In the rows, zero is written as 128.
M: rows in several groups, each row roughly a mix of its group's directions
M (107 x 10)
[[ 87 153 129 141  95 127 175 142 152  93]
 [156  94 140 171 147 128 146 120  73 128]
 [156  84 146 128 151 136  77 130  94 144]
 [132 130 166 145  86 115  86 160 159 144]
 [160 145 162 108  79 109 162 122 130 158]
 [165 176 157 133 109  86 107 109 124 143]
 [161 119 119 152 129 198 115 121 116 153]
 [137 171  88 156  98 119 146 116 142  87]
 [149 133 122 130  78 167 115 113 171  97]
 [ 76 113 111 129 115 144 114 170 157 163]
 [137 135 101 134 142 123 155 106 116  56]
 [110 116 142 109  77  90 114 174 140 142]
 [138 124 149 133 118  84  89 167 120  84]
 [ 93 139 143 128  99 185  91 110 137 144]
 [178 118 140 124 123 171 130 126  77 149]
 [170 150 124 135  96 117 175 129 170 116]
 [ 87 137 137 164 111 152 161 143 167 157]
 [164 129 132 110 123  68 168 139 117 105]
 [ 68 121 115 116 168 150 139 150 153 149]
 [179 165 148 147 138 148  88 145 113 110]
 [134 132 136 121  51 127 135 154 138 156]
 [198 136 120 154 131  95 151 132 128 110]
 [163 148 152 140 108 181 101 121  96 149]
 [156  78 132 134 133 158 118 127 123 186]
 [115  87 117 111 138 177 140 133  98  84]
 [138  93 113 135  94 144 128  80 177 130]
 [149 118 148  98 119 161  89 124  75 109]
 [140 113 131 152 158 101 116 116  66 160]
 [134  92 132 104 138 125 153 123  64 159]
 [192 161 136 143 103 128 154 135 153 114]
 [131 114  93 147 115 103 167 116 185 115]
 [130 178 143 131 104 112 129 139 183  98]
 [176 124 139 133 134 169  97 130  77 133]
 [127 116 135 120 115  93 166 141 168 181]
 [118 117 152 116 129 125  81 116  62 134]
 [137 166 144 154 108 183  91 121 148 137]
 [167  67 158 117  99 124 107 114 129 132]
 [121 172 183 150 131 124 166 105 139 137]
 [141 145 118 106 104 152 134 116  91  65]
 [165 108 109 128 174  90 155 154 110 113]
 [130 113 122 108  89 179 105 109 163 155]
 [114 161 120 140  67 105 147 148 147  99]
 [133 133 181 139 169  88 131 121 131  92]
 [148  83 169 103 112 104 104 127  96 103]
 [140 148  76 124 169  93 156 151 137 113]
 [153 118 125 165 118 171 105  98 100 165]
 [151 188 148 122 145 103 112  93 110 108]
 [165  76 171 102 116 123 105 128 108 129]
 [161 111 109 155 167 127 178 112 119 158]
 [118 116  81 141 128 116 144 124  73  88]
 [ 91 132 164 120 117  91 152 155 162 159]
 [ 78 153 149 145 162 100  98 143 137 102]
 [ 92 139  73 150 109 150 139  96 132 101]
 [142  97 153 178 122 153 106 114  93  98]
 [156 149 132 142 185 155 125 132 176 122]
 [173 114 118 105 106  97 174 135 139  93]
 [149 117 169 192 140 141 106 114 111 124]
 [137 136  56 121 149 159 155 125 133 138]
 [124 131  93 151 119 104 115 167  80  92]
 [131 124 138  91 124 141  83 141 119 189]
 [155  88 121 113 127 101 141  89 176 109]
 [109 109  78 174 131 148 152 135 163 122]
 [ 92 151 139 100 130 120 184 148 155 153]
 [163 151 123 129  96 142 169 134 180 114]
 [115 131  58  99 101 148 138 122 145 143]
 [174 105 124 131 161 130 129 138  67 139]
 [160  70 135 130  90 113 114 102 153 119]
 [120 127 174 110 123  97 128  98 185 121]
 [121 153  68 127 128 166 143 144 127 166]
 [ 88 148 169 139 105 101 152 150 162 149]
 [ 69 100 117 106 111 110 101 108 145 100]
 [135 121 134 135  87 134 120 163 111 193]
 [161 118 168  98 144  92 130 162 124 164]
 [121  86 131 100  70 129 106  95 137 115]
 [133 155 102 123 174 152 155 109 178 136]
 [150 119  85 123 107  98 117 187 112 139]
 [109 115  84  87  90 147 161 150 139 119]
 [ 67 107 131  86 147 141 102 143 122 112]
 [188 115 124 123 134  89 160 138  96 114]
 [118 162 146 143 147 167  74 117 112 153]
 [123 164 172 123 152 168  92 149 147 125]
 [191 138 144 129 119 160 146 133  90 149]
 [176 138 111  93  73 115 116 128 107 132]
 [146 129 117 107 130  79 168 149 155  88]
 [ 72 114 134 109 140  79 100 122 108 114]
 [ 98 167 127 104 111 110 112 184 109 145]
 [134 122  55 137 131 122 141 114 153  93]
 [133 121 195 144 116  96  96 136 144 108]
 [116 135 134 127 117  69 143 143 135  70]
 [141 163 122 123 144 167  91 181 143 137]
 [119 153 120 205 123 140 111 126 150 127]
 [152 108 148 104 134 156 116 153  71 158]
 [150  96 102 126 119 170 127  85 170 128]
 [131 134  84  90 148  74 130 129 137  98]
 [125 117 139 154 131  89  68 154 138 157]
 [149  85 123 116 155  70 124 135 144 155]
 [150 119 152 142  63 101 108 153 114 115]
 [ 80 111 125 101  90  96 157 105 151 126]
 [142 111 107 129 165  70 168 146 128 117]
 [ 96 122  76 114  86 154 131  94 131 118]
 [132 107 109 170  83  99 140 117 165 152]
 [160 156 124 157 100 171 122 123 176 121]
 [137 158 178 156 122 137 126 109  98  83]
 [125  96 113 178 109 184 141 134 137 141]
 [103 160 114  94 140 103 155 124 130  71]
 [125 175 114  98 178 162 127 146 150 126]
 [141 159 161 118 127 128 160  99 102  75]]
one row of each group, then the others: which group is each in?
[142  94 156 184 109 104 127 127  89 127]
Q
[ 64 122 135 139 116 122 108  94 119 168]
N
[ 76 182 120 154 116 141 132 137 158 124]
Z

[144  83 140 143 123  91 163  79 130 128]
Q
[139  88 150 135 102 188 142 131  97 119]
Z
[ 86 102 128 124 147  78 135 114  90 155]
N
[135 152 127 164 111 115 106 169 179 148]
Q
[116 114 125 105 192 136 128 169  97 132]
N
[100 133 107 143 175 166 158 106 132  94]
Z
[187  89 106 150 114 132 134 101 100 127]
N
[150  60 145 145 137 122 147 136 136 165]
Z
[ 90  95  99 123 159  80 157 132 142 126]
N
